One turn sends every row of this set to another row. A few are shown first. Where does it send the rows asked after them?
k879: [-15  -6  -8   0  29  -1   9  -9   9 -32 -22  11  -6  -8  22  33 -12]
k7: [ -5 -12  -5 -26  21 -11 -23   2  -8   1  20  -8   4 -19 -11  17 -38]
k984: [ 18 -15 -28  10  10 -10 -21   6 -24  -7  -6  26 -17 -12 -22  10 -16]
k729: [ -2  16  14   6  21   1  -9   5 -10 -22  -7  13  22 -16   3  25  14]
k327: [ -9   6  -7 -40   5  13 -23   9  -2 -19   3 -20  14  -1   4  -8 -21]
k636: [  9 -41 -13  10  -4  -9  -5 -14 -17   0  -7  -8 -15 -16 -13  20  -2]
k522: [ 20   5 -21 -32   0   2  -8   4  -3   1  -2   5  37 -10  -4   2 -14]
k121: [-16  13  -8   9   4   3   6  -4   9  10 -18 -20   5   4   9   1 -23]
k36: [ -1   4  -8   3   9 -12   0   9 -13   1 -45   2 -13  -6  -4 -15  -7]
k12: [ 16  19  -9   1  20  -7  16  -3   9  -6 -15   6 -15   6  13   4  18]
k677: [  1 -23 -23 -28   0 -27  -6 -27  -5 -15  29   6  10  12  -3  17  -6]
k332: [ 25 -10 -13  26   3 -15   9  10  -9 -15  -2 -11  -4   3 -13 -20  -9]
k698: [ 11  24 -15 -25 -13 -28 -22  -6   0 -33  -9 -17  -5   1  10 -12   2]
k692: [ -3   4 -25  -3 -26 -28   3  10   3 -26 -10  16  -1 -11  12  -8 -27]
k697: [ 11   0 -25 -16  -6 -20 -16  17 -23  -4  -4   4 -12 -10 -33 -16 -10]
k640: [ 25  23   7 -15  10  -9 -39   8   4 -24  -4  -6 -12 -15  15   0  -5]
k54: [  2 -18 -17 -14  -3  -3   4 -26  -9 -30  14  21  18  -1  -3  30  12]
k765: [ -5  -7 -24   2 -17 -12 -14 -22   2  12  -9 -19  14  -1 -15  -9 -21]
k271: [-14 -11 -11 -15   7  -6  -6   3  -1 -24  -7 -29 -32  22  -5  11  -5]
k912: [ 31  -4  16  -3  15 -14  -8 -31  17 -26  17   1  -1   6   9   6  -4]
k567: [ 20  14 -30  -6  22 -13   7  10   4  -7   6  -9   4  -6  13  24  14]
k579: [ 19  24  -2  -7  24  16  -5  10   5   3 -10   6  -1  -2  10  19   1]
k842: [-30  12 -19  -1   0 -13  -3  11  -4 -28  -8   0  19 -35  -5  10 -15]
k810: [ 17 -30 -22  10 -11 -15  -6  18 -16  -3   2  15   0 -18  -3   8   6]
k161: [ 19  -4 -31   0  12  -8  -8 -32  -5 -17  -5  32 -10  18  -3   6 -31]
k756: [-22 -14  10 -25   3   9 -16 -14  -1 -42  -6   7 -14 -11  -4   7 -30]
k389: [-15  13 -29  -1   1 -42 -19  -7  -4 -23 -25 -18  -6  -4  -9   3   3]
k509: [-11  -7  21  -4   9  -8  -4 -18  -3 -13  -7 -16 -26 -16  -5  10 -37]
k158: [-20 -21   2 -26  15 -13  -6 -29 -15   6  -7  18   7  12  -6   3 -18]
k75: [ -3 -19 -21 -23   6 -18 -19 -10 -23  -7   6  28  -4  23 -12  14   3]
k47: [ 10 -28  19 -18   2 -38 -15  -8  -3 -31  14   4  -3 -13   0  10  12]
k962: [ 15   1 -12  -7  20   3 -16 -28  10 -21  38   7  17  -1   7  -3 -13]
k314: [ -5 -26   6  -5   4  26   4  -2   2 -31   8   8 -12  -9  16  14 -15]
k827: [-11 -22 -28  -1   6 -28 -18 -19  -5 -42  -9 -32  -4  -2  -4  -1 -10]
k955: [-14 -37  -3 -14   3 -36   2  -4 -14 -11   8  14   9 -22  12   3  -2]
k294: [-37   6 -11 -26   6 -17 -23 -18  -6 -12   0  22  -6 -28  -1   8  -1]
k702: [ 12  19 -25  11  10   8 -13 -21   4 -12  -4  35  13 -10  -5  -4 -18]
k752: [ 30 -19 -18  19  14   5  -1 -23   1 -24   0   4   8   5  -8   2 -33]
k944: [ -5   3  -4  19  12   5 -16  -3  -2 -10  -4  -1  30  29  -3   3  -2]
k464: [  6  28  -8 -21  25  18 -12 -15   0 -26   1   3  -1  11 -21  -9 -18]
k359: [  8  13 -34  -8  15   1 -35  11   6 -37  -1  -8 -12 -19   9  15   7]
k605: [ 32  -8   6  24   4 -31  -3  -1   5 -26  -2  -2 -11 -17  -7   3   4]
k794: [-17 -13  -4  -3 -14   6  10  -6  -5 -16   1  16  22 -18 -23   8 -27]
k163: [-13  11  21   2   6 -30 -13  -6  -2 -10  -5 -21 -24   8  -8  11  -2]
k496: [ -5 -16  16 -21  22  22 -20 -13  -3 -35   6   2 -17  -4  -5  -2   1]
k748: [ -9  -3 -23  -7  19 -41 -15 -17  -3 -36 -13  -7 -18 -32  -8  -1  -2]
k484: [ -8  11  22  -4  17 -20  -8  -9  -1 -48 -16  16   6 -12   8  17 -11]
k561: [ 48  -7 -34 -13  -1  -2  -2 -21  -2 -25  -4  -6  -3  -2  -2   3 -15]

k359 turns into k271
k522 turns into k765
Where do these go?
k692 turns into k7
k121 turns into k842
k36 turns into k294
k912 turns into k605
k756 turns into k579
k161 turns into k984
k697 turns into k158
k314 turns into k567
k561 turns into k636
k698 turns into k509
k748 turns into k496
k332 turns into k955
k752 turns into k810
k484 turns into k640

One turn sends every row of this set to another row. A few are shown first. Where does it send the rows asked after them?
k379: [ -5 -22   7 -36  16   1 -13 -17   5 -15 -11 -13  -9 -10]
k859: [-15 -22  11 -33  18   3 -15 -14   3 -17 -12 -13  -9 -15]
k414: [-27 -19   2  -6   8   2  22   6   2  17  -5  20 -22 -11]
k356: [  7 -23   6  15   4  -5  33  30   4 -11  -1   9   7  -4]
k178: [ -3 -19  15  27  -5  -6  21  31   7 -16   5   4   2  -6]
k584: [ 13 -11   7 -25  -1  -1 -35  -6   5   9  -2   7 -25   0]
k903: [ -7  14  10 -19 -19   2  -8  30  -7 -14   0  -5  25 -11]
k381: [ -2 -22  12  21   3  -4  28  32   4 -14   0   7   5  -8]
k218: [20 -1  4 -9 27 -8 26 19 14 -2  4 14 -5  1]
k916: [-10 -27   3  -6  19  -1 -21 -20   6 -17 -10   3  29 -16]
k969: [-10 -22   7   3   7  -4 -32 -22   9 -21  -2  -2  23 -12]
k80: [ -8  -9   0  12 -10  -6  -6  12   8  13  -5  34  36 -10]
k4: [ -2  -5  14  -4  35  -3  26  28  10  -4   0  15  -2 -11]
k731: [-27 -10   9  12 -15  -5   2   2   9   9  11  11 -33  -4]
k799: [-20 -20  15 -26  12   2 -21 -13   5 -19  -8 -16 -12 -16]
k795: [ -1  -6   0  15 -17  -9 -11   9  11  11   0  31  32  -5]
k997: [-12   5  27  20  10  -9   1  26  17 -14  18   3 -15  -9]
k932: [ 16 -18   6  21  -9 -10  24  24   9 -14   8   4   1   4]
k805: [-15 -25   8   1  14  -1 -27 -19   7 -20  -7   1  27 -17]
k180: [ -7  13   8 -23 -14   3  -5  31  -8 -12  -3  -3  27 -12]
k27: [-19 -18  18 -23  17   8 -30   8  -2   9 -13  11 -17 -20]
k743: [ 11   9  17  15   2 -15   0  17  21 -12  22   2 -18   4]
k676: [ 17 -21   3  15  -2  -8  30  25   7 -12   2   7   4   2]
k865: [-15 -17  15 -23   5  -1 -25 -16   7 -20  -4 -18 -15 -12]
k556: [ -7  -9   0   5 -18  -9   4  -5  11  11  12  12 -34   5]
k524: [  5 -23  -2  -6  10  -6 -25 -27  10 -18  -5   1  26  -7]
k542: [  0 -21   3   0   5  -6 -31 -26  11 -20  -1  -2  23  -7]
k616: [  1  -7  -3  12 -15  -9  -7   8  10  13  -2  33  34  -4]
k715: [ -4 -17  10 -27   4  -2 -24 -20   8 -19  -3 -18 -15  -6]
k941: [  0 -19   6 -33   9  -2 -18 -21   7 -17  -7 -16 -12  -6]
k93: [ 27   5   6   1  11 -14  13  13  20  -6  15   8 -13   8]
k245: [  6 -17  12  27 -11  -9  19  27   9 -17   9   3   0   0]
k806: [ 13 -16   3 -34  12   3 -25  -3   1  13 -11  13 -18  -4]
k184: [-36 -16  10   6  -2   0  10   8   4  12   2  16 -27 -13]
k531: [ -2  16   8 -19 -22   0  -9  28  -6 -14   2  -5  23  -7]
k725: [  3  13   3 -26 -17   1  -3  27  -7 -11  -2  -2  26  -6]
k378: [-11  -8   2  16 -13  -7  -9  13   9  11  -3  33  34  -9]
k135: [ -2 -10  16 -14  -4   0 -43  -1   5   5   1   4 -27  -6]
k875: [ -7  -6   2  17 -17  -8 -12  11  10  11   0  32  32  -7]
k990: [-18 -13  22 -14   4   4 -41   6   2   5  -4   6 -24 -15]
k63: [  2 -13  -8  -7  -9  -7  16  -6   9  16   5  17 -29   6]
k282: [ -8 -18  -8 -13   4  -2  25  -1   4  19  -4  21 -23  -2]
k784: [ -2  12   5 -26 -13   3  -2  30  -8 -11  -4  -2  27 -10]
k448: [  4  15   4 -23 -21   0  -7  26  -6 -12   1  -4  24  -6]
k422: [ -4 -20   9 -34  21   8 -22   4  -2  13 -16  14 -15 -14]
k555: [-18  -1  25  10  26  -4  13  32  12  -9   7  10  -7 -16]
k248: [  0 -26  -2  -9  17  -3 -20 -24   7 -15 -10   3  29 -11]
k102: [ -2  -8  -3  10 -11  -7  -4  10   9  13  -5  34  35  -7]

k245 turns into k932
k799 turns into k865
Where do these go?
k80 turns into k378
k903 turns into k531
k731 turns into k556
k997 turns into k743
k805 turns into k969
k135 turns into k584

One turn sends every row of this set to another row. A few are shown first. Where does it send the rows asked after them?
k609: [-11 -10 -13   9 -27  -3 -31  16  10  14   0 -48  24 -30 -10   0 -12 -10
 -12  23]
k64: [ 11  -9  21  39 -25 -23  -3 -19   9  17   5  -7  32  -9 -26 -10 -10 -10
 -18   5]
k260: [  6  18   1  -2   1   9  -2  23  12  -6  -6 -26  -4  18 -14  -6  -8  13
 -14  25]
k688: [-15  -4 -26  52 -11   2 -13  20   1  -8 -17 -21  12  -5 -20   6 -25 -12
 -15  16]
k662: [-18 -13   5  33  -8 -15 -29 -13  16  22  -7 -17  39 -10 -28 -11   9 -32
 -19  27]
k641: [ -5 -17  19  22 -10 -19 -46  -6  19   7  -1 -30  30  17  -8 -21 -17  -2
 -33 -15]
k79: [  0   6  16  13 -16   1  -7  -1 -12  20 -17  -8   5  17  11  -2 -11 -16
   5  44]
k215: [ -2   5   9  -6 -37 -18 -10  -5   5  14  -1 -18   0  -1 -36  -9  -5  -8
 -45  -8]
k437: [ -5   2   9  13 -14   2  -9 -15   7  -9  -9   6  22  38 -10   3   5  20
 -28  25]
k39: [-15  13  12  14 -30  10 -30  16 -12  17 -15  -4  32   3 -13  -4 -18 -35
 -16  31]
k959: [-13  -7 -16  16 -11  -1 -26  43 -13  -5   1  10  11  18   2 -17 -10  15
 -41  25]
k44: [-17 -15  -3  11 -41  -2 -27   5  22  39   4 -26  -1   0 -34   2   4  -8
 -19  13]
k105: [ -3 -19  -7  -7 -11 -17 -15   5 -21  -8 -26  -9  19  32   2  12 -16 -18
 -27  21]
k192: [-16   2  13   3  -4 -21 -13  -8   7   1   9 -20   4 -45 -12 -18 -12   8
 -31  11]
k947: [ -4   4   3   4  36  -8 -18  15  -6  -9  -7 -11   8   6 -12 -11  -8 -17
  -7  32]
k383: [  6 -27  -6   1 -31 -13  -7   6   1  30   8 -11  19 -26 -13   5 -31 -19
 -18  21]
k982: [ -7 -22   3  19   1 -40   6   1   4  19   1   6  13  -6 -12 -21  -1  26
 -14  -4]
k797: [ -4  -9 -23  25   6   2 -17   3 -15   7 -12  -7 -15  16 -13  10 -13 -15
  -4  32]
k937: [-12 -21  23 -29   8 -10 -12  24  -4  11  -1  -4   1  18 -13  -2 -15  10
 -25  22]
k817: [ -8 -10 -25  23 -17   0  -9 -18 -12  17  -6  12  34   0 -26  -7   0  18
 -36  16]
k682: [-29 -21   4   6 -11 -11 -49  -8   6  14  -9 -35   3   5  -8 -15 -21   0
 -50  -6]
k910: [-18   1   2  29   5  -2 -16   6  32 -14 -21 -27  11  10  -9  -5  -1  -4
 -61  12]
k769: [-10 -16  -1   6   1 -17  -4   4 -35  18 -17 -18  38 -25 -12 -20 -19   9
 -32  16]
k575: [-21  21   2   8 -30  -9 -12  26  37  -2  -3  -2  -4  10  -2  -7  -1   2
 -12  10]
k642: [-13 -20  -4  44 -21 -12  -9  31 -16  12 -11  13   6  31   3 -14 -11  10
 -34  23]
k711: [-13 -14 -30  11  -9 -26  -6 -14  21  -3  -2   1  16 -20 -17   1  -7 -20
 -42  19]
k988: [-18  -9  10  33   5  -7  -9  36 -11   0  -7   4  17  19 -11 -30  -8  20
 -48  25]
k142: [  0 -37  12  16 -20  -4 -32   8  30  29   7 -28  29  12  -7 -10 -35   5
 -25   0]
k352: [-11 -16  -5  -4   1  17 -39  31  11   9   0 -23  14 -13  -1   6 -24 -16
 -44  28]
k380: [-18   2  26  14 -17 -27 -23   3  31  15   5 -32  22 -20  -3 -20   9  -5
  -6  15]
k929: [-11 -26  27  21   0   5  -8  -3 -29  19 -12 -17  11   4 -10   2 -27  19
 -14  34]
k206: [-10  -4  18  18 -26  -9  -7  42 -17   9 -11   0  20  24  10 -26 -13  13
 -38  27]
k357: [-21 -38  -6  11 -11  -9 -27 -10  37  26  -7 -12  32  14   1  -8 -26 -10
 -43  21]
k119: [ -4 -11   3 -21 -25 -12 -12   7  -7  36   7  17  25  -1  -9 -15  -3   9
 -22  12]
k77: [-17 -21   5  26   0 -15 -24  37 -24  10  -1  18  17  11  10 -23 -12   1
 -29  32]
k597: [-32 -23  -2  14 -10  -5 -42 -18  21  12  -5 -24  20 -11  17 -14 -24   7
 -39  19]
k741: [  0  -9 -25  -3 -25 -33   1  11 -10  -1 -18 -16  19   5  -3 -10  -6   9
 -32  -8]
k295: [ -6   4  24  22   6  -2  15   2   8  19 -22 -13  -5  29 -23 -11  -6  -1
 -17  34]
k33: [-12  -4  49  25 -12 -10 -16  16  14  20 -10 -36   0  -5  11 -14 -14   4
 -30   9]
k546: [ -4 -21  -1  29  17 -19 -11   1   0 -20  -1  -7   7   7   4   4 -12  26
  -5  16]
k26: [ -5 -24   8  49   8   1 -40   0  16  16   8   5  23  -3   2   2 -11 -20
 -16  24]
k214: [-32   0  27  38  -9   4 -13   7  11  32  -4   7  -4   4 -35 -12  -8  -1
 -16  22]
k678: [ -2 -16  13  22 -37  -6 -29  10  16  29 -10  -7  -6  31  -1   9  -5 -26
 -30   3]
k717: [-27  -6  12   9  13 -28  -5  41  13   2 -18 -18   8 -13  -9 -15 -23 -24
 -17  16]
k244: [-24 -18 -15  18  -6 -29 -13   8  32   9 -15 -37   7  -4 -33  -7   7 -20
 -35   7]

k769 turns into k119
k33 turns into k352
k688 turns into k214
Where do these go?
k64 turns into k192
k357 turns into k641
k797 turns into k295
k988 turns into k77
k380 turns into k609
k929 turns into k937

